The rows of Z fall into several groups, and each row is roughly a mix of its group's hidden directions; some rows fit no group.
Z, 113 rows:
[[  1 -18 -10 -19  11   8  26  -3  -2   9]
 [  9  -2 -10   3  23  -4  -3 -21 -16  16]
 [  3   4  10 -19  -7  -9 -15 -24  -8  16]
 [ -8   1   5  -1 -19  19  20  -5 -22  -4]
 [  1   9  13 -22  -7 -23 -15  -8 -13   0]
 [  2 -11  23  -1   9   4 -11  16 -24  -7]
 [-19   3  19 -12  11  -5  -3 -23  13   4]
 [  4 -21 -10 -12 -17 -10  16  -3   2  19]
 [-18   8  -7  -4 -14  -5 -23 -11 -14  15]
 [  3   4  17 -12   8   5  25  10   8  20]
 [  3  10  14  19 -12   5 -13 -12 -22 -11]
 [-22 -11  -5  17   8  -7  13 -20  -8  -6]
 [  6 -28  -9  14  -1   9  18   3  12   7]
 [-19 -14 -16 -16 -13 -14   8  -9   7   9]
 [ 12  -5 -23  -1   1  13  -5  24  10  12]
 [  9  16   2 -16  -4 -25 -20   1   7  -6]
 [  5   9  -9 -22  -7 -10 -14 -26  -4   5]
 [ -1   2   2  -8 -20 -18   5 -19   1  23]
 [ 13 -11 -10   6   2  28  10  -9 -17  -4]
 [  6 -19 -15  12   4   3   5  28  10   8]
 [ -5  18   4  -2  27  -2   5  12  12  19]
 [  8 -18  -3  30  -9   8   6   1 -16  -2]
 [  9  24  22   1 -17  -6  -9  -7   5  12]
 [ 12 -15  12  30   6  -8   9   3   1  11]
 [  9  13   1 -14  27   2  11   9  17   4]
 [-19  12   7  -9   6   2   0 -10 -26 -18]
 [-21  28 -13  12   9  -9  -3   2   6   6]
 [ -2  24  -6 -10 -24 -12   8 -10  10  -4]
 [  7  -8   6  17 -15   0  12  20   4 -23]
 [-19 -11 -10 -12 -20 -24   4  -8   1   2]
 [-12  -6 -13   3 -29  12  -9  10 -10   8]
 [ 15  -3  18   0 -18 -13 -10  21 -12   2]
 [-13  14   6 -24   6  -9  -6 -12 -20  -5]
 [  4 -10   2  28 -24  10  -8  -2  -2 -10]
 [  3  -5   5  19  -2 -10  15  11  10 -28]
 [-11  -8 -12 -12 -30   3   2  18   2  -4]
 [  9 -14  12  19  -6   5  25  -6  14  -3]
 [  0  24  -2   7   2  -4  15 -28  -8   6]
 [-12   1  -6  19   3 -20   5   7  11 -24]
 [ -8 -20   0 -14   3  -4  -7  11  28  10]
 [-17  -3  25 -17   8 -17 -10   4   8   1]
 [ -1   4  17  13  -9  -4  -6  -7 -32  -9]
 [  9   8 -10 -13   9 -14   1  20  19  18]
 [ -4  -1  -4  -8   0 -10 -16 -21 -22  19]
 [-16 -11 -22 -20 -10 -19   5  -1   1  -4]
 [ 18   0  26  21  -3  13   2  -8 -10   2]
 [  6 -15 -17 -17 -27  -7   2   3  -7   2]
 [ 15  -8  28  15 -10  -7   1  -6  -9  13]
 [  9  -9 -13 -22   1 -16 -10  -3   4  22]
 [-18   8   1 -11  16  16  11  -3 -23  -6]
 [  0 -13 -11  10  -7  22 -20  -3 -15 -13]
 [ 14  -3  18   2  -8  18  -3 -27  -1   9]
 [ -2  -8  -7 -17 -26   9  10  -6 -11 -19]
 [ 18   6 -14 -24  -2  -2  -5 -16  -9  15]
 [  8  25  16  10   2  14 -20  -3   3   7]
 [ 16 -12   4   0 -10  10  17  19  -6  21]
 [ 10   0 -13  11   8  27 -13  15   8  10]
 [  2 -19 -10  11 -12   7  22   6   0 -19]
 [-24  -4 -14  -3 -14 -15   9  -9   9 -16]
 [-13  -6  13  18  -3  13  20 -11  16  10]
 [ 16 -21   6  24   3   1   9   0  -9  15]
 [-16 -18  18  14 -13  -9   5  -4   9  16]
 [-10 -17 -15  -2  -3  -4 -11   3  30   2]
 [ 11  17  18   3  11  18 -14   9   4  16]
 [ 10   8 -25  11 -17  12   9 -18   3  -1]
 [ 26   0  -1  -1 -28   5 -11   2   9  -8]
 [  2 -26 -10 -10   7   1  -8  10  19  16]
 [ -1   7  21  24 -21   9   2 -10  -4   0]
 [  3  20  -9 -19 -26 -13  -3  -5   4  -6]
 [-12   1  -6 -28  -3 -18   0  -5 -14  16]
 [ -7  25   0 -15  15  14   5  11 -13 -11]
 [  5   7  15  18   0  15  13   9 -22 -10]
 [  1 -18 -10  -1  11  25  20   0  -6 -11]
 [ 13  -6  10  17 -21   9  -3   5 -22 -10]
 [-15  -4 -30 -20  -4  -5  -1  12   4  -2]
 [-13  16  15  -6  -2  -5  -9 -29   2   9]
 [  8 -15  -3  -7  24 -14 -12 -13  13 -10]
 [ -6  -3   6  16   5  -8  30  12  14   8]
 [-19  24   3   4   3   6 -14   6  21   6]
 [ -4 -23 -18 -10 -22   0  16   3  -5  -4]
 [  9  -7  13  11 -17 -14 -14  11 -17  15]
 [ -1  15  21  -4  -1 -13  -4   6 -27 -11]
 [-15  10   4  32 -12  -1 -15  -1  -3  -2]
 [  8  -2  10   7 -10 -13  24   5  20  14]
 [-18  12  11  12  -2 -18  12 -21   4   7]
 [  4   0 -14  15 -29  14   6 -15   3  -4]
 [  5 -21  -1   4  24  -4  -7 -15  15  11]
 [  4 -21  -3  19 -13 -18   3   2  12 -15]
 [-25  -5 -12   6  -8  -5  16 -15  16 -10]
 [ 15  16  12 -21  -2  11   5 -11 -20   2]
 [ -4   9   0 -21   9 -15   6 -15  15  21]
 [ 15  12  -5  10   7  18 -24  13  12   2]
 [  1 -14  -3  -8  11 -16  -8  30   4   8]
 [  8  -8   0  19 -22   4  20  12   9 -12]
 [  9  10   7   3  -2   8 -32 -11  -5 -17]
 [ -1  -5  28 -14 -15  -1  11   3   0  20]
 [ -3  17 -23  -3  -2  -3   0 -23  18  -6]
 [ -4   3  15   8   0 -18  15  -4  14  26]
 [ -4   3  -9 -11  32   9  -8   3   1  18]
 [ 14  -3 -25  10 -17  11  -6  11  -5 -14]
 [  9 -11  -1  18 -12  17  15  15   0 -18]
 [ 14  -6 -26   8  12  17  -7  10  -3 -13]
 [  4  14   7 -30  19 -12  -1   8  -2   6]
 [ -4   0  17  18 -23  21   5  -1   7   6]
 [  9   8  32   1  -4 -14  -9 -12  -7   7]
 [ 22   2  -2 -11 -18  22   3   7 -16  -3]
 [  2  -1  17   1 -30   9  -8  -7 -17   9]
 [-18   3 -17 -11  -5 -20  -1 -12  -4 -21]
 [  3 -10 -18 -14 -20  10 -16  -5  17  -7]
 [-12 -22  11 -11  14 -11 -15   5  12  12]
 [-23  12  15   4   3 -21  11   0  16   1]
 [-21   0   1   7   0 -13  14 -10  28   0]
 [-29  -5  -6  15   9   1   4   6 -19 -12]]
Here is one row of each group, with its name. Which group are the others in?
[  2  14   4 -19   8 -24 -18  -6   6  11] => <13>
[  0   2  12  25  -9   1  -1 -21 -16 -12] => <115>
[ -7  -9   8  10  -8  19 -17 -12  -6 -23] => <41>

[-13  17  28  -5 -13   5   9  -7   3 -11] => <41>
[  9  -9 -18  15  -3  -6 -11  21  16 -12] => <13>
[-11  12  14  12  -5  -5 -17 -23  -7  15] => <115>
[ -4   3 -10 -11 -21  -8 -23  -1   7 -21] => <41>
[ 11  19   6  -3  -2 -13   6  14  21  18] => <13>
[  4  -4  -7 -20   3  -2  26   9   7  20] => <13>
[-14   7  -9 -14  28   3  12  12  -8  -8] => <13>
[  7   7  25 -10  -5   8  19  -5 -14  16] => <41>
[  4  15  18  -4  -3  -3   2  17  17 -22] => <115>
[ 28   1 -19  -5   1   9   0   9 -20   4] => <41>
[  8  -7  -7  -1 -10  -5 -20  23 -15 -17] => <41>
